(in the rows, 128 means zero)
The rows below come in pairs that one turn or mirror swaps. Which row does each named row swap with?
The rows were stretched afterwards, more along some directions than others.
sef: [136 152 137  95 114  95 125 127 165 153 146 102 106 147 108 127 131 109
 101 166 161 129 139]
tef: [135 144 129 126 109 111 118 159 154 156 150  91 133 149 141 128 152 106
 133 131 130 147 187]
Gafa: [153 142 104 158 123 147 117 162 106 119 156 111  99 142 137  80 148 126
 149 133 126 139 151]
fegu: [168 147 131 143 119 123 110 167 140 122 145  74  70 167 119  96 119 125
 135 131 126 131 152]
zunos: [125 152 134  98 109 106 115 118 184 144 153 103 116 142 118 128 149 107
 102 166 168 139 151]
rubog: [168 127 123 150 110 122 123 178 127 115 155  81  98 154 106  89 117 102
 153 116 109 121 154]
ruti: [128 115 106 126 115 142  77 106 149 101 106 142 136 133 125 123 143 145
 130 113 112 120 140]
sanu: [116 116 112 127 106 147 137 112 157 144 119 125 142 122 158 124 136 126
 159 104 143 120 186]
lasor: [137 149 130  96 110 105 122 110 177 156 155  96 109 142 105 113 141 106
 100 171 155 131 140]
zife: [130 134 131 125 122 124 115 152 168 169 138  99 132 145 128 119 150 108
 145 117 114 144 178]
Sibun: [132 140  91 126 112 118 160 120  89 116 135 133 105 149 148 108 117 114
 119 125 166 119 149]
tepa: [128 122 121 127 106 147 136 121 157 144 119 129 140 133 152 131 138 124
 169 118 143 117 193]
nedel: [111 118  89 102 111 152 137 125 167 133 102 118 137 136 127 116 146 118
 153 104 139 109 120]
Lis: [129 134 147 126 120 109 112 155 166 155 149  90 141 134 138 123 144  94
 139 119 136 155 186]
git: [120 113 138  96 102 111 115 150 161 111 141  77 134 149  85 102 130 125
 123 126  84 143 145]
Sugo: [129 115 142 112  99 116 113 139 161 108 150  70 135 143  85  92 129 120
 115 128  87 131 141]
Sovam: [127 151  98 124 121 130 157 137  90 135 136 123 100 148 151 102 114 107
 129 116 161 116 145]
gezi: [168 141 111 123 133 117 124 159 114 120 157 115 112 135 122 102 142 106
 138 173 131 126 157]
tirev: [107 113 115 129 106 146 130 106 160 139 119 129 145 116 154 122 144 134
 156 119 132 130 180]
giki: [163 134 124 143 112 130 139 172 144 133 130  94 114 146 111 113 146 110
 159 162 151 117 134]
Dusir: [109 127 126 114  91 129  77 128 195 106 130  97 147 147 128 114 154 120
 128 118 111 128 156]
datas: [144 116 148 110 111 113 122 133 167 113 158  80 136 131  88  99 109 121
 116 143 104 133 129]
vofep: [160 139 129 151 107 121 154 183 131 137 127  84 101 144 122 115 132 102
 161 162 151 115 141]
kul: [112 140 140  97 105 100 124 131 173 140 153  80 106 134 109 113 144 108
 105 159 148 138 143]
Rem: [137 147 134 104 116  97 116 113 175 144 138 112  99 139 125 137 141 112
 105 165 169 141 140]
Lera: [106 116  88 128  99 159 141 140 162 120 110 106 132 147 128 103 147 123
 164  94 129 100 128]
beso: [144 154 142  96 106  91 129 138 166 139 158  81  96 142 117 123 125  99
 102 178 167 133 146]
fogar: [111 137 133 126 125 112 113 148 158 162 147  81 131 124 131 116 153 102
 127 124 121 144 177]
lumak: [130 145 137  93 106 100 130 125 184 150 136  95 103 135 106 128 137 107
 114 175 153 132 131]
fata: [172 137 110 126 119 117 128 173 109 106 156 103 114 143 128 110 137 108
 136 154 111 138 148]
minu: [139 127 119 156 115 139 133 128 104  82 129 128 113 139 135 111 142 132
 137  89 146 135 151]
Dak: [130 125 125 141 111 130 132 141 106  80 119 127 116 143 138 127 138 135
 145 100 146 141 163]
Keli: [121 146  92 134 104 136 163 131 107 129 154 113 101 152 149  92 119 113
 128 128 156 111 161]
leti: [157 138 110 106 123 131  86 104 159 106 108 132 116 163 132 129 125 139
 119 117 147 123 148]
labe: [130 143 104 122 115 123 152 132 106 133 152 106  97 153 149  94 103 107
 124 123 153 112 152]
Kuf: [126 131 137 161 116 131 124 130 130  78 132 119 117 133 147 125 126 126
 132  81 156 138 147]
gido: [120 151  91 119 119 124 146 118 105 122 132 130  94 146 158 113 122 121
 108 120 165 122 139]
miz: [175 143 115 151 108 136 112 177 125 130 151  79  81 172 111  82 115 110
 144 132 101 121 154]
dif: [139 135 137 124 126 113 112 150 168 164 149  88 134 140 124 116 143  97
 136 130 133 147 175]
rela: [ 85 127 110 136 102 119  95 137 159  94 116 110 131 139 147 121 159 124
 124 115  94 115 158]
Gipot: [123 133  93 137 107 115 161 137  90 125 139 109 101 147 139  97 111 113
 132 131 155 111 152]
kida: [122 147  94 126 111 133 168 130 104 135 142 119  88 152 143 100 114 116
 134 108 166 107 147]
meke: [139 122 140 100  98 114 135 149 146 102 155  81 131 145  88 105 114 121
 122 136  98 130 143]
mazon: [155 135 102 109 115 154  76 101 165 113 109 145 123 154 127 127 140 133
 133 116 138 123 147]
gunak: [110 131 124  91 110  99 118 114 178 140 136 100 115 129 108 127 148 113
 112 159 162 137 138]
pekog: [113 114 110 137 102 146 136 103 160 133 112 127 138 123 154 126 138 132
 162 118 147 116 182]
Som: [ 93 125 132 131  88 129  92 145 163  76 121  97 136 130 159 138 159 125
 132 113 108 127 162]
ligib: [126 120 110 131 102 128 145 103 144 131 115 128 141 118 153 136 136 120
 154 133 153 112 189]
Virer: [117 135 133 144 111 130 127 141 116  77 128 122 114 141 137 130 141 135
 129  90 141 143 152]
Sepug: [103 125 112 124  92 152 135 121 160 135 129 113 136 126 163 129 154 131
 163 112 148 122 194]
Gis: [139 137 141 129 123 114 111 148 166 165 141  98 132 133 137 129 148 104
 135 126 140 149 181]
Pive: [123 152  98 142 108 135 158 120 103 131 149 113  95 151 154  95 121 110
 125 114 167 109 159]

pekog is swapped with dif
miz is swapped with mazon
nedel is swapped with vofep
ruti is swapped with rubog
Sovam is swapped with lumak

The rows below come in pairs that one turn or mirror swaps. Which row does each named row swap with?
The rows were stretched afterwards, more along some directions than others.
Ragut: [ 84 116 117 118 146 119 117 137 145 125 127 143  87 124 124 147 122 130
 129 143 129 165]
dadeb: [137 112 128 128 117 106 113 146 119 144 115 119  94 133 118 153 148 117
 111 140 134 133]
tek: [105 120 107 133 123 128 140 131 140 126 123 142  89 128 116 142 121 143
 106 153 119 158]
mok: [104 121  96 106 129 120 170 116 108 119 122 115 107 141 133 142 133 137
 140 161 131 124]
Fike: [128 112 140 136 110 138 162 130 147 134 116 129 145 112 132 132 101 137
 147 142 132 144]
gor: [151 126 123 119 121 124 140 124 118 134 104 119 124 125 128 152 135 129
 111 129 140 131]
Finu: [151 118 121 128 142 139 144 121 129 125  99 112 147 111 154 109 112 158
 129 135 122 121]
nudog: [122 134 115 132 104 162 106 151 103 117 154 137 119 141 120 113  86 143
  87 131 167 102]
Numu: [ 97 127 138 123 129 146 116 129 134 132 130 143 128 132 128 109 100 132
 146 128 130 158]
Sidef: [ 95 129 132 130 124 151 145 121 155 138 113 129 127 120 138 101  97 165
 137 122 130 141]
Lav: [101 131 115 134 149 152 151 118 136 139 122 131 144 125 159 104 104 163
 138 122 134 121]
Sibu: [ 95 130 128 128 127 102 154 102 123 141 110 124 119 137 129 146 155 136
 177 153 104 155]
dud: [147 110 129 137 102 145 145 144 107 142 130 121 122 125 121 127  96 146
 106 152 127 149]
veg: [120 136 118 142 130 151 159 112 126 131 107 132 152 124 156 109 121 160
 132 129 119 119]
Forub: [154 117 105 126 116 122 106 147  95 123 134 110 119 134 129 143 144 137
 113 144 156 104]
Gir: [128  95 143 130 127 142 146 165 110 148 137  95 129 109 117 149 126 136
 144 131 132 127]
morar: [134 135 119 139 102 122 118 102 131 143 106 118 116 125 109 128 131 120
 104 115 150 126]
neni: [114 119 131 102 130 135 114 150 114 118 150 107 118 140 131 115 119 136
 129 118 143 106]
lebe: [121 110 131 132 124 117 159 125 133 139 122 115 145 123 130 150 157 147
 159 138 121 138]
parar: [143 118 113 120 135 101  91 133 137 137 109 133 113 111 120 130 116 110
 114 132 155 157]
lupu: [123 133 143 108  99 121 118 130 125 110 133 126 105 140 103 126 104 142
 109 135 133 122]
sekab: [115 131 149  97 155 125 111 153 155 117 113 130 124 121 146 126 119 142
 142 121 137 120]
Zifel: [149 114 117 121 120 154 110 118 143 115 125 127 112 131 130 103  84 155
  94 136 132 143]
bila: [138 120 146 108 132 127  87 161 121 144 127 115 111 125 123 146 116 133
  91 105 169 114]
fazef: [156 115 114 130 111 118 118 147 106 132 136 112 120 123 111 123 141 131
 114 140 131 136]
nis: [128 127 128 135 134 143 114 132 130 124 126 134 105 128 122 104  84 137
 101 135 125 145]
Dasez: [102  97 138  97 149 148 150 175 120 139 133 112 100 134 145 169 112 156
 122 135 150  98]
Pufi: [ 87 113 123 117 112 126 158 130 120 144 132 113 126 140 127 162 146 151
 140 141 138 121]
Mub: [166 119 103 104 131 125  85 135 119 122 105 122 115 117 130 106 108 121
 103 130 163 129]
rese: [ 94 128 124 105 116 155 131 147 121 129 138 120 130 130 124 120  96 154
 122 133 148 118]
Ret: [ 94 107 110 125 127 129 164 127  90 135 136 124  96 155 142 150 116 156
 142 172 108 139]
goz: [128 132 118 104 141 137 120 151 117 122 127 135 103 146 140 126 104 145
  85 122 162  97]
boda: [111 105 132 122 121 130  89 157 100 143 145 122 114 128 106 145 123 108
 123 119 159 143]
durev: [138 141 134 123 117 102 128 129 139 119  98 111 112 139 136 128 130 134
 143 141 112 132]
vas: [110 115 144 143 125 149 173 122 125 135 116 122 147 122 141 138 106 139
 144 131 119 121]
kaz: [112 140 137 137 120 113 162 118 138 131 104 124 138 109 122 126 138 130
 168 145 107 147]
Meb: [140 126 123 146 142 120 118 138 122 142 107 118 115 125 141 122 140 127
 117 109 133 122]
sodeb: [114 156 125 122 118 130  92 134 154 121 105 136 113 123 115 104  89 114
 111 115 153 141]
tudes: [118 133 117 118 129  94 143 114 120 121 101 109 117 133 148 152 142 125
 151 138 120 127]
Dulo: [128 114 131 121 136 116 153 114 151 135  87 112 131 115 137 139 144 150
 157 132 130 146]
damek: [133 128 143 135 128 116 146 127 122 129 123 125 116 148 152 109  93 157
 132 141 104 125]
Fizil: [122 134 135 122 106 150  96 143 131 134 144 127 119 119 109 118 102 137
  93 109 143 136]
sov: [110 133 110 140 102 166 128 142 112 134 138 135 114 141 118 113  90 130
  83 125 151 125]
vil: [139 118 113 121 127 112 114 137 113 130 124 100 106 138 123 154 159 135
 114 134 133 122]
Mife: [ 95 141 129 124 102 125 117 110 137 123 137 122 140 118 101 132 135 134
 139 125 138 133]
pogu: [112 127 129 126 115 126 108 127 147 128 123 131 142 102  99 146 154 131
 126 120 141 148]
fem: [124 113 122 131 139 157 145 126 116 134 129 110 158 125 149 103 102 156
 140 126 134 129]
Raf: [136 125 116 120 130 148 144 116 121 119 113 123 152 133 159 111 110 149
 139 138 136 116]
damez: [118 141 148 120 148 118 140 117 132 140 108 135 151 133 146 123 127 133
 150 114 138 113]
Turoz: [116 121 143 118 138 124 118 137 158 129 112 133 111 118 137 129  92 133
 118 120 152 138]
sisef: [134 120 129 145 134 105 161 109 138 137 103 108 120 117 153 119 119 151
 156 151 100 147]
zun: [102 104 124 120 139 124 116 131 144 136 128 112 124 103 124 155 138 138
 144 137 124 141]
Koto: [121 131 139 120 162 116 127 120 155 132 110 108 135 113 161 123 117 160
 157 116 128 110]
Ditu: [112 122 143 116 105 131 112 142 147 129 124 127 131 107  99 145 125 133
 107 117 153 128]
nago: [140 111 141 104 124 125 136 151 109 131 119  96 146 131 130 146 140 138
 144 128 145 110]
Mege: [127 116 130 125 128 125 133 123 139 132 135 133 146 119 128 112 123 149
 160 156 101 163]
Ruku: [106 125 126 156 134 109 170 117 111 144 108 119 113 134 148 131 144 132
 162 142  96 142]
bul: [ 93 139 121 122 110 132 111 127 136 114 133 133 118 119 118 119  90 122
 124 127 134 153]

Finu is swapped with Ditu
Numu is swapped with Sibu
vil is swapped with sov
Mife is swapped with Raf
mok is swapped with neni
morar is swapped with Zifel

